Here are some numbered points:
-0.71| 1.29| 0.00|-0.29| 1.12|-0.75|-0.94|-0.51| 0.66| 0.22| 0.56|-0.28| 1.20|-0.88| 1.24| 0.84 0
-0.41|-0.59|-1.27| 0.00| 0.54| 0.11| 0.56|-0.51|-0.81| 0.50|-0.64| 0.66| 0.20| 0.81|-0.99|-0.59 1
 0.79| 0.04|-0.32| 1.71|-0.91| 0.91|-0.64| 1.68| 0.66| 0.50| 1.46| 0.97|-0.43|-0.03| 0.20|-0.06 2
 0.49| 0.04| 0.00|-0.29|-0.61| 0.54|-0.34| 0.74|-0.52| 0.22| 0.56|-0.90| 0.32|-0.88| 0.99|-0.31 3
 1.40|-1.52| 0.00|-1.42|-0.04|-1.57|-0.04| 1.68|-1.40| 1.36|-1.54|-1.52| 0.13|-0.03|-0.02|-0.84 4
 0.79| 0.66|-0.64|-0.29|-0.33|-1.09| 1.46|-0.51| 0.07| 0.79|-0.34| 0.66|-0.34| 0.81| 1.10|-0.71 5
-0.41|-0.90| 0.96|-0.57|-1.48|-0.96| 0.56| 0.11| 0.07| 1.36|-0.64|-0.90|-1.02| 0.53|-0.52| 0.27 6
-0.71| 1.60|-0.32| 1.42| 0.83|-1.19| 1.17|-0.83| 0.07|-0.93| 1.46| 0.97|-0.47|-0.03| 0.36| 1.18 7
-0.11| 0.04| 0.00|-1.42|-1.48| 0.12|-0.04| 1.68|-1.40|-0.07|-0.04|-1.52| 0.18| 1.37|-0.63|-0.31 8
 1.40|-1.52|-1.59| 0.00| 1.41| 1.66| 2.97|-1.45| 0.07| 1.36|-1.54| 0.04| 2.50|-1.44|-0.08|-1.63 9
 1.40| 0.04|-1.59| 1.42| 1.41|-1.88| 1.46|-1.45| 0.07|-1.50|-0.04| 1.60|-0.55|-1.44| 0.61|-0.93 10
-0.11|-1.52| 1.59|-1.42|-1.48|-0.12|-0.04| 1.68| 0.07|-0.07| 1.46|-1.52|-0.70|-0.03|-1.03| 2.46 11
 0.49|-0.59| 0.96| 0.00| 0.54| 0.24|-1.54| 0.43| 1.55| 0.22| 0.26|-0.59| 0.22|-0.59|-0.18| 0.84 12
-0.11|-0.90| 0.32|-0.85|-0.33|-0.68| 0.56| 0.43|-0.52|-0.07| 0.26|-0.28| 0.04|-0.59|-0.65| 1.33 13
-1.62| 0.04| 1.59|-1.42|-1.48| 0.19|-1.54| 1.68|-1.40| 1.36|-0.04|-1.52| 0.68| 1.37| 0.02| 0.13 14
 1.40|-1.52| 0.00| 0.00| 1.41| 2.35| 1.46|-1.45| 1.55|-1.50|-1.54|-1.52| 2.12|-0.03|-0.16|-0.12 15
-1.62| 0.04| 0.00| 0.00|-0.04|-0.36|-0.04| 0.11|-1.40|-0.07|-0.04| 0.04|-1.44| 1.37|-1.18|-0.40 16
Which two points above are nearest to each new point? Their numbers follow each, smallest number first.
 1.40| 0.66| 0.00|-0.29|-1.48|-0.25| 1.46| 0.74|-0.52| 0.79|-0.34| 0.66|-1.47| 0.25| 0.24|-0.88 >> 5 6
 0.79|-0.90| 0.00|-1.42| 0.83| 0.95|-0.64|-0.83| 2.14| 0.50|-0.94|-1.52| 1.38|-1.44|-0.19| 0.76 >> 12 15
 1.40| 0.04|-1.59| 2.85|-1.48| 1.82|-0.04| 1.68| 0.07|-0.07| 1.46| 1.60|-0.29|-0.03| 0.42|-1.73 >> 2 3
-0.11| 0.66|-0.64|-0.29| 0.54|-0.66|-0.94|-0.51| 1.84| 0.79|-0.04|-0.28| 0.60|-1.44| 1.12| 1.47 >> 0 12
 2.00|-1.52| 0.00|-1.42| 0.54|-0.12|-0.04| 0.43|-0.22| 0.79|-1.54|-1.52| 0.87|-0.59| 0.23|-1.14 >> 3 4
 0.79| 0.97| 0.64| 0.85|-0.91| 1.46| 0.26| 1.06|-0.22|-0.64| 1.46| 0.35|-1.76|-0.32| 0.13|-0.13 >> 2 3
-1.62| 0.04|-1.59| 1.42|-0.04|-0.22|-0.04| 0.11|-1.40|-1.50| 1.46| 0.04|-0.31|-1.44| 3.53|-1.41 >> 3 7
 1.40| 0.35| 0.00| 0.29|-0.33| 1.82| 0.86| 0.43|-0.22|-0.07| 0.26| 0.35|-0.38|-1.44| 0.03|-0.70 >> 2 3
